A single turn carries every row of the set below to another of its rows. Some are shown first; where does it send the rows asked next?
dolup: [-19   0  -9  -3  21  -9   3  -1  -9  -1   9 -14  -1  -6 -24  14  16 -13
  -8  -9  13   4  -4   0  -7  -4   2  23 -14   1   7]
Bolam: [  4  -3   6  16   2  -5  11   3  -1   5   5  -9  -8   7  -9  19   4 -13
 -10 -32 -14  -7   5  -6  -2   6  10  30   6 -18   5]
padug: [  3   4  -1  15  14  -5  21  -4   7   9   3  -3 -12   7 -18  26   9 -10
 -11 -23 -13  -9  -6  -1  -4  -2   9  31  19 -12   5]
rarik: [ -4   2   4  14   0   1  17   2   3   7  -2  -8  -4   2  -3  20  -2 -20
  -8 -22  -9  -4   4   0  -4   7  12  19  -9 -12  18]
kazib: [ -4   3  -7  13  14 -11  17   2 -18  -2  12 -26 -12  -1 -12   1   9 -23
 -24 -26   4  -6  -1   0   1   2  -7  12   5 -19   5]
zagi: [ -7   0  -9  17  15  -8  22   4 -21  -4  12 -27 -11  -3  -8   3   7 -20
 -23 -23   5  -6  -3  -4  -3   6  -6  18   7 -18   4]
Ver: [  2  -1   4  15  -2  -4  10   5   1   4   3 -11  -9   3  -8  22   4 -16
  -7 -31 -13 -10   2  -6  -3   5  10  28   9 -17   8]
mepo: [-19  -1  -6   1  19  -8  16  -2 -16  -4  11 -18  -9  -3 -14  11   1 -18
 -26 -19  13   5   1  -4  -4  10   1  20 -13 -11   3]
Neved: [-12   3 -13  13  17  -5  12   5  -2 -10   7 -21  -1  -2 -28  22  26  -9
 -10  -5   3  -9 -11  -4  -7 -13  -8  29   1   1   6]
Gif: [  4   7   0  12  11  -3  16  -5  10  10   4  -6 -11   5 -17  22   8 -10
 -12 -19 -17 -12  -6   3  -5  -4  13  27  15  -4   6]
Rodub: [ -6   2 -10  12  10  -8  24   5 -20  -2  14 -27 -14  -2 -12   7   8 -20
 -29 -23   5  -5  -2  -4  -3   7  -7  17   4 -16   5]
rora: [ -5   9  -7   5  16  -6  20   5  17  10   5  -1  -5   3 -17  23  -1  -9
  -5 -15  -8 -12 -11   3  -3  -2  10  22   4   3  16]
taf: [-17   2   1   7  13   1  14   9  10   8   4  -3   4   8 -12  22  -7 -17
   2  -8  -5  -6  -5   5  -2   5   6  18  -3  -6   9]
Dek: [-20  -2  -9   3  19 -10  16  -1 -20  -2   8 -17 -10  -3  -8   9   2 -20
 -21 -16  14   8  -2  -4  -7   7   2  20  -8 -12   5]
Lagad: [-15  -3 -10   1  20 -12  14  -3 -16  -2  10 -21  -9  -6 -15   9   5 -23
 -21 -17  14   9   3  -9  -7   5  -3  21  -9 -11   5]
Terub: [ -7   7  -6   4  19  -9  19   6  16  11   6   0  -6   2 -17  26  -1  -8
  -3 -15  -6 -11 -12   1  -4  -1   7  27  11  -4  12]
Gov: [  1   6  -8  21  15  -6  18   3  -9  -4  10 -27  -7  -4 -20   8  24 -18
 -17 -13  -1 -12  -6   1  -3 -14 -10  17  13 -13   5]
Fik: [-19  -1  -9   0  14  -7  15   0 -20   1  10 -20 -11  -2 -13  13   6 -20
 -24 -16  14   7   0  -2  -7   9   0  20 -12  -9   5]
demer: [ -7  -1   7  12   4  -1  16   4   8   8   0 -10  -4  -1  -4  17  -3 -17
  -1 -21  -8  -6   5  -1  -3   8  14  16  -7 -16  10]
nur: [ -4   0 -12  19  16  -8  19   3 -10  -5  10 -29  -7  -2 -21   7  22 -22
 -17 -12   1 -11  -9  -5  -5  -7 -15  20  15 -10   3]
Faf: [  0   4 -10  19  12  -5  19   8 -11  -3  15 -31  -8  -1 -21  12  19 -16
 -22 -12  -1 -12  -6   0  -4  -8 -14  22  13  -9   1]
pokep: [-19  -2 -13  -1  21 -11   4   4 -10  -5   9 -14  -3  -3 -20  18  10 -14
 -10  -8  16   6  -7  -4  -7  -5   1  30 -11   2   5]
puleb: [  2   4   0  12  10  -5  15  -2   9  10   5  -5 -11   2 -16  27   8  -9
  -9 -21 -15  -9  -4  -2  -6  -4  11  31  19 -11   4]
Liv: [ -8   7  -8   6  19  -8  20   8  14   7   5   1  -6   8 -20  24   0  -9
  -1 -16  -7 -13 -14   2  -1   0   5  26  11  -3  11]
Lun: [ -7   5 -12   9  18  -9   9   6  -2  -6   9 -19  -1  -7 -29  14  28 -10
  -5  -7   6 -10  -9  -2  -6 -16  -6  25   0   0  10]
tegi: [ -7   4 -14  11  16  -5  15   9  -3  -5  10 -23  -3  -5 -28  21  24 -11
 -11  -3   7  -7  -9  -2  -8 -14 -10  29   1   2   7]
vidu: [ -6  -2 -10  12  17 -13  20   1 -17  -2  11 -26 -13  -1 -13   2   9 -25
 -25 -22   7  -2  -2  -8  -4   4 -12  19   5 -18   4]
Zagur: [ -8  -2   5  14   1   1  17   6   3   7  -1  -8  -1   0  -2  23  -4 -23
  -4 -21  -5  -5   2  -1  -4   9   9  18  -5 -16  15]
Bezu: [  6   3   3  14  -1  -5  11   1   1   5   3 -10 -12   5  -9  17   5 -13
 -11 -31 -16 -12   1  -3  -3   5  12  27   5 -11  11]
linal: [  4   2   0  15  13  -9  14  -3  12  12   1  -8 -10   6 -16  24   9 -10
  -7 -26 -14  -9  -7   2  -2  -3  11  26  15 -10   6]
varo: [ -2   2  -9  23  14  -6  19   7  -7  -8  11 -28  -6   3 -20  12  21 -16
 -22 -14  -2 -13  -9  -3  -2 -10 -14  21  11 -11   3]
nemov: [  1   1  -9  24  16  -4  18   7 -12  -6  12 -30  -4  -5 -19  10  19 -17
 -16 -13   0 -13  -7  -2  -4  -9 -10  24  16 -10   2]
zaro: [-15   5   0   5  13  -4  11   6  14   9   1  -7  -3   4 -10  20  -7 -15
   5 -14  -6  -8  -4   5   0   6  10  16  -4  -7  12]
das: [ -6   0  -7  16  15  -8  24   3 -15  -6  13 -26 -11   1 -11   6   6 -21
 -31 -24   5  -6  -3  -4   0   4  -8  16   2 -19   3]
Pade: [ -7   8  -6   8  18  -9  16   2  17  10   0  -4  -7   5 -17  26   2 -11
   1 -17  -8 -10 -12   4  -1  -1  10  21   8  -4  13]
bibim: [-11   3   1   6  10  -2  10   7  10  11   5  -6   2   7  -8  19  -9 -16
  -4 -13  -8  -6  -4   7  -2   4   8  18  -8  -1  15]
Kob: [-16   1  -8   0  19 -11  15  -3 -18   0   9 -16  -9  -7 -14   8   5 -21
 -21 -22  15   6   1  -1  -4   7   3  14 -12 -12   9]
sev: [-11   1 -15  10  18  -7  13   6  -5  -8   9 -24  -1  -7 -29  16  25 -17
  -6  -6   6  -7  -9  -8  -8 -10  -9  24   5   2   6]
kitiz: [-18  -1 -12  -1  20 -10   5   3  -9  -5  11 -20  -1  -8 -26  16  13 -17
  -8  -8  12   5  -2  -9  -8  -3  -2  25  -9   2   4]
fenak: [  5  -3   6  16   4  -7  14   2   7   9   2 -12  -9   2  -8  17   6 -13
  -7 -32 -13  -9   2  -5  -2   4  13  24   4 -17   8]
buf: [-22   1 -11  -2  21  -7   7   1  -8  -8   9 -15  -3  -4 -25  20  13  -9
 -12  -9  11   2  -5  -5  -7   0   0  29 -14   2   6]
Riza: [-18   0 -13  -3  16  -9   7   6  -9  -2  10 -17  -4  -2 -23  19  14 -13
 -12  -7  14   3  -6  -3  -8  -2  -3  30 -14   4   8]
pote: [ -8  -2   5  13   1   1  19   8   2   3   1  -6   0   1  -5  22  -3 -19
  -3 -22  -5  -3   6  -6  -3   9  11  20  -9 -16  14]
lotol: [-15   1   0   5  14  -3  12   9  11  13   5  -3   2   5  -8  22 -10 -17
   0 -12  -4  -7  -7   6  -4   6   5  20  -2  -7  12]
Mil: [ -6   1 -13  12  19  -6  12   7  -4  -9   9 -20  -1  -7 -27  20  22 -12
  -7  -5   9  -7 -10  -4  -6 -16  -5  32   4   2   6]

Liv turns into pote
Neved turns into mepo
Ver turns into Terub
Now find these:
Lun turns into Kob
zagi turns into Mil
Pade turns into demer
Faf turns into Riza
bibim turns into Bezu
nur turns into kitiz

A single turn carries every row of the set below to another of its rows. Some are shown first; where does it send the rows asked next?
fiben: [ -3   7   8  -6   3  -4 -11   4  -8  16  -5   4   4  10  -9]
lupod: [ -4  -7   9  10   1   3   2 -10   5   8  -6  -9  -2 -15  -5]
tefuz: [ -6  -9   5   5  -8  14   2  -5   5  10 -11   5 -10   6  13]
momov: [ -4   0   7  -7  -1   2  -1  -3  12  20 -14  -4  -7  14   2]
biba: [ -9   5   0  -5   2   3   1  -2   0  -4   0  -5   0 -18  -6]
Kita: [ 0 -7  4  2  1 -2 -4  5  1 10  2 -3  0 23 -4]
simi: [ 2 12  6 -7 -1  3 -4  2 -8 10  0 17 -1 10 -1]
Rovo: [-4  4  3 -4 -1  6  4 -4 15  0 -2 18 -7  3 -2]
gised: [  1  -7   9  11   2  10   9  -2  10  12   6 -10  -7   8   7]
pozop: [ -3 -22   5   3   1   7   0   3  10   9   0  -2  -2   4   3]
Kudez: [-13  11   1  -3  -1   4   2  -8   0  -2  -6  -4  -3 -17  -3]
dalad: [ -1  19   3  -5   0   5   2  -8  13   5  -4 -13  -4   1   1]
Kag: [ -2  -9   5   9   1   6   0   9  -7  13  -4 -19  -4   7   1]
riv: [  1  17   9   9  -7  10  12   4   3   5   3  -4 -10  -3   6]
fevib: [  9   7   1 -12   4   5  -3   3   4   4  -3 -16   0  -4  -7]
vedip: [ -5   5   3  -7   1   5   2  -9   4   1  -4  -3  -3 -19  -7]
tiv: [-13 -13  -1   7  -5   6  -4   9  -7   5  -8  -5  -3   7   9]
rurit: [  3  10  -1   8   6   7   0   2  11  18  -3  -6   1 -13  -6]
lene: [-14  -6   0   3   7  -5  -2  -2   3   9   6  11   1   6  -9]
radeg: [-5  9 10 -3  4 -4 -4 -1  6 13  7 10  4 12 -5]
Rim: [  3   0   3   8  -6  17   7   3  -9   8  -5  -4 -12   7  12]
moso: [-13   6  -2  -3  -4   2   5  10   3   3   0   1  -5  17  12]
ramiv: [-10   4   4  14  -4   7   7  -8   0  -2  -1  -1  -4 -12   7]
Moz: [-13  -6   3  -3   6  -6  -6   5  11   4  -4  -2   2   3 -14]
fiki: [  0  18  -5  -6  -2   7   2   6  -2  -5   1 -10  -1   0   4]
Poki: [  2  10  -7   7   4   7  -2  12  -3  11  -2  -6   3 -14  -4]
Tunif: [ -9   4  -3  -5  -5   5  -6   6  -9   0 -18   8  -7   2  -4]
gasa: [-14  -2  -1   1   2  -1  -7  -3 -12  13 -11   9  -3   5  -9]
povob: [-3 -3  0 -2  2  6  0 -6 -3  9 -2 22 -6  3 -4]
Rire: [  2   6  14   7   1   3   5   4  10  14   0 -17  -5  -4  -7]
zut: [ 6 -2  5  1 -3  5  1 -3  4 11  0  8 -7 22  2]
fibo: [  6   7   6   3  -4   8   3  15 -11   6  -4 -13  -6  -7  -3]
rusip: [ -3  19  -5  12   0  10   3   3   4  12  -3   0  -2 -10   3]
setin: [  7  -9   0 -14   1   5  -1  15  -1   8  -3   0  -3   9   1]
non: [ -1  -7   1   7  -1   7   1   2 -11  -2  -3  -5  -1 -17  -1]
venu: [-1  1  2  2 -6  3 -5  4 -9 10 -7  2 -6 23  2]

fiki turns into fevib
radeg turns into simi
zut turns into venu
Now find these:
Rire turns into riv
momov turns into moso
pozop turns into tefuz
biba turns into vedip
Poki turns into rurit
Moz turns into Rovo
gasa turns into lene
gised turns into Rim
non turns into lupod

A single turn carries every row of the set below to another of its rows. Some are shown first; where does it send the rows asked next?
fonir: [-12   3  -9 -14  -1  -3   0  15   9 -17  26   7 -10  -9  14   3 -11   5
   8   7  20 -13   9  18   4   3]
desin: [  3  12 -16 -11  -4   5   5   6   7  -6  11  -8   7 -19  -3 -11  14 -12
  13  -8  -5 -13   4   7  -1  -9]
kel: [  2   7 -13 -14  -6   0   2   7  17 -11  12 -11  -2 -22   8 -16   9 -11
   7 -13  -3 -18   5   4  -2  -7]
nop: [  2  15 -15 -10  -2   5   5   5   2  -8  13  -7   8 -22  -4 -10  12 -11
  11  -9  -7 -10   4   7   1  -8]
fum: [ -3   4  -9 -10   0   5  -2   3   3  -6  13   2   6 -28   6  -7  11 -12
   3 -18  -6  -8   1   0   5  -1]
Vek: [-10   2   7   1   7  -8   6  -3  -1 -14  10   6  -2 -13   9  10   0  13
   7   4  -1  -4  11  11   5   2]
Viz: [-19   3 -19 -12   5  -1   7   7  10 -13  25   1 -19  -2  17   3  -2   9
   2  -7  12 -18   3  20  -7   1]
Lov: [ -9   5  -7 -11   4  -4  -2  12   5 -16  26   9  -8 -16  10   6 -12  11
   8  10  15 -10  11  15   6   5]
pek: [ -4   1  -3 -14   5   1   6   1   3  -5   8   9   0  -1   5   6  -1   4
  19  13  13  -8   4  12   8  12]
Kib: [-19  -7  -3  -2  -3  -5   4  12  15 -18  19   5 -14  -6  20   5  -2   3
   3  -4  12 -16  12  17  -3  -7]
Lugu: [ -5  10 -19  -8  -3   8  -2  13   4  -9  22   0   4 -26   2  -7  10 -13
   5 -16  -2 -12   4   9   0 -11]
fato: [ -9  -4   5  -5   1  -4  14  -4   9  -9  -1   1  -3   5  10   4   7   2
  15   4   4 -10   7  13   1   3]
ret: [ -8   0   8  -2   5  -6  11  -6   2 -11   2   3  -1  -4   8   8   4   9
  12   5   0  -5   9  11   4   4]
Limi: [  1   9 -10 -17  -7   0   6   4  13 -12  10 -12   2 -19   7 -16   9 -14
   7 -14  -4 -14   2   4   0  -5]
kar: [-16   7 -17  -9  10  -4   3   5   5 -14  28   3 -18 -11  15   6  -4  16
   0  -5   8 -15   5  19  -5   1]
tam: [ -1   7 -20  -9  -5   8   0  12  11  -6  16  -4   3 -19   1 -10  14 -15
  10 -13   0 -17   4   8  -4 -11]
Vabol: [  1   1 -14  -8   0   3  -8   9  13  -6  16  -1  -2 -30   8 -10  11  -8
   4 -15  -3 -17   5   1  -1  -7]
siku: [-11  -2  -8 -18  -3   2   7  10  11 -10  14   6  -6   6  13   1  -4  -4
  15   7  21 -14   3  17   4   8]
nagu: [-18   1 -18 -14   4   2  11   4  11  -9  17   0 -17   7  17   1   3   4
   7  -6  13 -19   0  20  -7   3]
nav: [-14   1 -15 -14   6   3  14  -2   9  -5  10   0 -12  10  13   2   7   4
  12  -4   9 -17  -2  18  -5   7]
Nev: [-13  -7   2  -6  -4  -3  13   2  15 -11   3   0  -8   8  15   2   6  -2
  14   0   9 -15   7  15  -2  -1]
Resid: [-10   3 -12 -12  10   1  13  -8   4  -2   6   1  -9   7   9   5   9   9
  14   0   5 -13  -2  15  -3   9]
rone: [-14   1   3   2   6  -8   2   4   2 -18  18   8  -7 -18  13  10  -4  14
   2   0   2  -6  14  13   3  -2]
Pebid: [ -8   6 -10  -9  15  -1  10  -9   0  -3   9   3  -7  -2   6   8   6  15
  12   2   1 -10   0  13  -1  10]
vomor: [-13   0  -9 -17  -4   0   4  14  12 -15  21   6 -10   0  15   1  -8  -1
  11   6  22 -15   6  18   3   4]
nari: [ -4  13 -17  -8  -2   6   0  10   0 -10  21  -1   6 -27   0  -7   9 -11
   5 -14  -4  -9   4   8   1  -9]
Kiv: [ -3   4  -3 -11   8  -2   2   2   1  -8  13  10  -1 -10   4   8  -4  10
  16  14  11  -7   7  11   9  11]
zalat: [ -3   8  -8 -14  -3   4   3   1   2  -9  10  -2   7 -23   6 -10  10 -14
   4 -18  -6  -7   0   2   5  -1]
ponu: [ -9   9 -11  -7  16  -4   6  -6  -2  -7  16   4 -10 -11   6   9   2  20
   7   2   0  -9   3  14  -1   8]
kera: [ -1  15 -15  -9  -2   5   3   7   0 -10  17  -4   8 -26  -2  -8  10 -10
   7 -12  -6  -8   4   8   2  -8]
depos: [-17  -9  -2  -5  -5  -3   9   9  17 -15  11   2 -12   4  19   2   2  -1
   8  -3  13 -18  10  17  -4  -5]
Diliz: [ -4   7 -20  -8  -5   9  -2  14   8  -7  20  -1   2 -22   2  -9  12 -15
   7 -15   0 -15   4   9  -3 -12]
nesoz: [  2   3 -14 -11  -3   1  -4  10  18  -8  15  -6  -3 -27   8 -13  10  -9
   6 -13  -2 -19   6   2  -3  -8]
Reru: [ -2  10  -8 -17  -5   2   7   1   7 -11   9  -8   6 -20   7 -14   9 -15
   5 -16  -6  -9   0   4   4  -2]
Sez: [ -1   2 -12  -8   1   5  -7   7   7  -5  16   3   2 -31   7  -7  11  -9
   3 -17  -4 -12   3   0   2  -4]
komam: [-17  -3  -1   0   2  -7   1  10   8 -19  22   7 -12 -15  18   8  -5   9
   0  -3   8 -11  14  16  -1  -5]
pak: [-12   9 -14  -6  14  -5   3   0   0 -12  24   4 -14 -14  10   8  -2  20
   2  -1   3 -11   5  16  -2   4]
Tel: [ -5   6  -4 -10   7  -4  -1   6   1 -12  20  10  -4 -16   6   8  -9  13
  12  13  12  -8   9  13   8   8]
pagov: [  1   9 -18 -10  -5   7   3   9  10  -5  12  -6   4 -17  -1 -11  15 -14
  13 -10  -2 -16   4   8  -3 -10]
zud: [ -8  -1  -5 -17   0   3   8   4   7  -6   8   7  -2   5   9   3  -1  -2
  19  10  17 -11   3  14   6  11]

Pebid turns into ponu
fato turns into ret
desin turns into nop
Now find these:
fonir turns into vomor
kel turns into Limi

